(in the rows, 128 means zero)
The same turns and mirrors carry the whole set onto itself and the rows of a family onto each other. Which other rows belong to the same family as each row named below? List them in the order they appear above.
These 15 rows form 5 families of 3 rows each.
bilir: [165 158 120 102 130 126 121 120]
Bir: [107 100 128 111 146 120 144 128]
Fodo: [124 105 124 121 145 107 149 122]
sivu: [110 148 137  81 104 145 108 115]
zedi: [157 175 144 107 147 104 128 133]
bape: [136 173 132 128 166 106 112 141]
dogi: [ 95 161 164  81 118 125 114 128]
tir: [116 109 144  97 151  96 148 130]
ponu: [155 178 132 124 131 120 121 121]
punil: [ 80 165 152 103 141 129 100 134]
bozu: [159 166 126 127 151 121 124 128]
sogem: [ 85 147 150 100 106 134 113 119]
petu: [ 97 114 136 117 166 104 131 138]
Zigel: [ 95 163 149 101 115 148 105 122]
finot: [130 100 120  93 135 124 138 119]

Same family as finot: bilir, sivu
Same family as ponu: Fodo, sogem
Same family as bozu: Bir, Zigel

The same turns and mirrors carry the whole set onto itself and the rows of a family onto each other. Which other rows belong to the same family as each row named below? List them in the order they appear above.
These 30 rows form 5 families of 6 rows each.
Dume: [155 140 109 153 116 153 152 191 146 141 129 115 157 116 131 102  94 131
 131 130 128 135 145 133 131 134 111 157]
muras: [156 133 104 147 117 154 154 194 154 135 136 109 155 117 113 111  94 123
 136 133 133 142 148 118 141 130 108 150]
Zofa: [143 140 105 156 119 145 155 189 148 144 128 108 154 109 127 116  85 126
 129 127 132 145 149 122 129 132 110 158]
zel: [133 121 134  88 139 124 115 112 130 142 135  65 158 132  83 138 125 141
 127  98  99 118 117 132 133  97  93 110]
pepu: [122 130  79  91 115 168 125 120 137 130 126  87 120 132  94 152 139 105
 106 113  90 139 122 121 113  92 146 120]
Taso: [127 124 143 111 125 138 159 114  93 105 126  86 112 121 107 134 159 139
 131 128 127 140 124 132 150  82 129 126]
Tufip: [140 117 132 117 129 133 159 114  96 112 128 104 116 119 105 140 157 137
 132 138 126 147 121 134 150  85 139 127]
Dib: [151 144 115 151 115 150 141 189 145 130 131 118 155 117 120 113  95 121
 134 135 139 138 146 140 132 143  99 153]
zuzo: [138 122 128  97 144 124 117 114 126 130 135  58 154 133  86 139 114 134
 129  83  98 125 121 139 115 108  89 111]
Miz: [120 139 102 137  99 120 112 150 125 121 144 135 158 118 111 114  78 149
 117  94 169 118 150  92 115 114 109 154]
rido: [138 128 140  85 141 132 118 111 121 126 134  71 152 133  86 147 121 149
 134  89 107 121 121 123 130 100  86 109]
Vupob: [117 135  83  93 118 151 120 124 143 142 120  90 119 128  86 154 143 113
 110 114  96 139 115 116 108  84 141 109]
Ruze: [117 148  95 131  97 113 109 156 127 107 141 129 159 122 103 105  75 155
 117  98 159 121 149  93 117 114 118 143]
bitab: [143 144 106 163 122 156 155 181 147 130 124 111 149 124 126 110  94 137
 131 139 126 140 146 131 135 138 103 161]
melet: [110 154 139 147  99 145 117 164 143 118 145 138 127 124 142  95  81 141
 137 108  89 120 134 133 101 101 138 142]
sezab: [101 158 130 153  93 142 113 164 146 121 137 131 132 129 146  99  88 153
 142 114  96 115 139 127  93  96 126 138]
fugid: [124 125 137 117 130 134 166 107  86 101 130  92 115 111 107 131 149 136
 142 133 121 133 130 133 140  93 136 137]
boz: [115 141 108 123  87 111 109 140 123 109 142 139 156 115 114 117  80 147
 114  92 159 123 154  95 123 104 116 159]
Fuduf: [116 156 139 150 101 144 109 170 142 116 141 130 136 140 143 100  98 143
 142 116  88 111 144 141  92  93 130 130]
Riru: [135 128 139  91 147 121 119 101 119 136 135  67 153 128  88 141 124 137
 132 101 101 123 128 132 121 101  85 111]
Remok: [104 132  78 103 110 157 124 125 131 142 122 103 122 133  78 156 133 105
 108 124  97 142 113 114 114  92 148 124]
nuza: [109 154 128 165 108 147 114 164 142 123 141 126 129 134 143  94  90 146
 138 116  90 111 145 125  86 100 123 142]
bovun: [128 123 134 119 129 142 163 106  95 109 131  92 117 118 102 138 155 134
 124 133 119 137 119 128 152  82 137 136]
noted: [119 108 134 124 133 131 158 103  94 105 136  95 125 124 105 140 152 122
 129 139 126 140 126 128 149  88 130 128]
tanam: [138 127 133  92 135 119 120 103 123 125 123  65 160 128  85 151 119 140
 144  97  94 121 125 124 114  99  96 108]
nas: [117 140  96 130 109 112 121 145 124 125 142 131 162 115 115 115  69 152
 114  93 161 118 158  98 115 117 115 150]
pom: [105 154 124 158 105 148 117 160 147 116 136 142 128 129 144 106  90 141
 140 101  97 111 132 132  84  94 128 138]
vigu: [117 150  99 139 101 117 119 147 119 115 141 138 164 117 119 116  81 148
 115  89 161 110 145 100 109 107 111 162]
Gero: [107 132  82  87 114 155 108 122 145 143 128  95 119 128  92 146 143 116
 112 124  89 137 119 124 121  88 141 113]
pomoz: [123 132  87  90 109 157 117 119 134 149 122 104 113 128  80 150 143 114
 117 124 102 141 117 116 114  80 143 118]

Same family as pepu: Dib, Ruze, melet, noted, tanam
Same family as zel: Zofa, Taso, nuza, vigu, pomoz
Same family as fugid: muras, zuzo, boz, Fuduf, Remok

The same turns and mirrors carry the whole set onto itself and the rows of a family onto each other. Which other rows belong to the same family as each row named below? List them in the order they appear above.
These 18 rows form 3 families of 6 rows each.
bogak: [135 126 154  88 100 130 152 150 120 108 136 140 125 116 133 124 114 131
 143 128 128 136 119 141 100 130 149 127 106 178 148 114 137 109 150 110
 134 128  95  97 152 136 119 117 103 132 138 113]
redub: [102 120 109 131 187 123 132  96 113 126 101 133 115 114 115 110 115 145
 143 153  99 143 145 127  99 114 153 145 118 137 142 128 124 130  82 149
 110 135 119 147 162  97 112 148 142 109 124 167]
dezi: [130 121 127 132 150 125 112  88  72 153 107 144 114 123 121 150 121 140
 120  97 113 119 104 150 132 151 123 111 143 101 122 127 137 164 103 166
 156  88 159 129 103  98 114 146 126 121 136 134]
bog: [130 140 146  86 124 129 151 157 114 107 115 124 121 128 147 131  94 133
 158 125 126 142 125 134 113 145 162  99  99 155 139 129 144 105 129 108
 132 128 124 105 137 131 110 108 112 155 130 101]
pul: [120 142  98 150 136  99 120 141 119  99 119 129 132 106 118 147 134 146
  75  93 120 126  95 166 131 135 160 130 106 126 145 100 137 110 131 156
  97 129 120 133 144 137  89 145 103 152 156 124]
Tiva: [146 119 137 121 150 116 100  90  77 136 119 136 126 133 133 149 136 132
 110  92 124 129 110 121 111 147 107 126 141 116 151 122 138 144 116 160
 176  87 156 139 105 106 103 145 114 134 162 136]
zegul: [150 141 103 131 115 115 138 129 118 131 143 150 132 128 138  95 116 130
 149 119 121 143 122 141 164 126 106 104 141 107  92  95 120 147 114 130
 136 117 117 124 143 142 174 134 166 118 133 126]
ziso: [120 153 145 114  96 139  93 123 111 151 147 119 121 131  99  90 135 127
 134 154 137 106 127 117 111  95  90 146 139 136 148 135 135 133 122 123
 133 130 157 142 140 116 145 121 121  89 121 153]
voku: [145 113 112 130 151 133 102 103  83 174 100 138 103 115 135 168 120 143
 140  80 118 108  97 135 119 143 124 111 151 125 145 121 156 123 115 170
 139  91 146 117 111 114 122 146 106 131 156 121]
biv: [121 170 141 109 100 146  76 145 128 144 136 104 123 133 111 121 150 128
 129 134 120 121 111 112 120 115 108 146 113 151 148 156 145 144 119 129
 125 131 146 166 155 124 146 112 110 102 123 133]
Tipuv: [161 132 154 110 117 129 152 116 121 119 117 140 114 138 141 151 108 134
 157 123 143 147 130 123 111 140 163 128 110 162 147 125 156 125 132 113
 140 148  96 103 151 111 106 108 100 121 133 109]
veza: [133 140  80 163 136 111 112 176 123 108 134 121 126 124 118 133 122 155
  74 118 122 118 110 146 121 127 160 164 123 125 138  92 148 103 122 161
 117 122 112 124 148 141 115 151  90 139 139 134]
defin: [151 149  96 139 137 121 118 148 127 137 140 130 140 125 127  86 119 132
 130 121 122 125 119 144 162 116 103  93 146  95 104  99 128 142 136 114
 109 107 119 122 134 154 123 128 154 104 122 112]
mimid: [117  98  94 109 168 120 132  97 122 134 115 121 115 137 113 107 111 137
 132 140 100 164 146 118 127 124 148 168 119 155 146 141 119 126 111 148
 114 133 141 145 161  89 135 156 137 108  94 145]
Ribo: [146 138  91 141 137 106 112 119 137 137 123 147 147 139 127  91 136 129
 164  92 113 123 141 124 152 129 130  99 153 106  94  99 134 128 131 107
 136  91 122 144 134 139 127 137 165 118 130 123]
teg: [123 140 103 172 119 102 111 138 151 115 123 140 143  98 135 132 133 144
  91 112 116  96 108 142 148 127 149 148 111 124 156  95 138 115 118 149
  91 138 136 121 146 130 124 162 108 161 146 121]
Kome: [119 151 148 102  93 130  68 145 126 152 110 118 111 128  90  86 137 122
 132 130 123 106 122 134 129 105  95 147 124 127 152 155 135 145 149 141
 118 129 142 127 135 108 136 120 107 101 133 132]
Mozo: [ 86 106 110 104 166 122 141 110  97 116 117 133 114 128 107 121 117 131
 142 146 123 153 139 116  97 127 173 153 120 144 154 130 123 123  81 156
 138 120 138 144 156  80 125 153 137 110 112 145]

Same family as teg: voku, biv, Tipuv, mimid, Ribo
Same family as pul: bogak, dezi, ziso, defin, Mozo
Same family as zegul: redub, bog, Tiva, veza, Kome

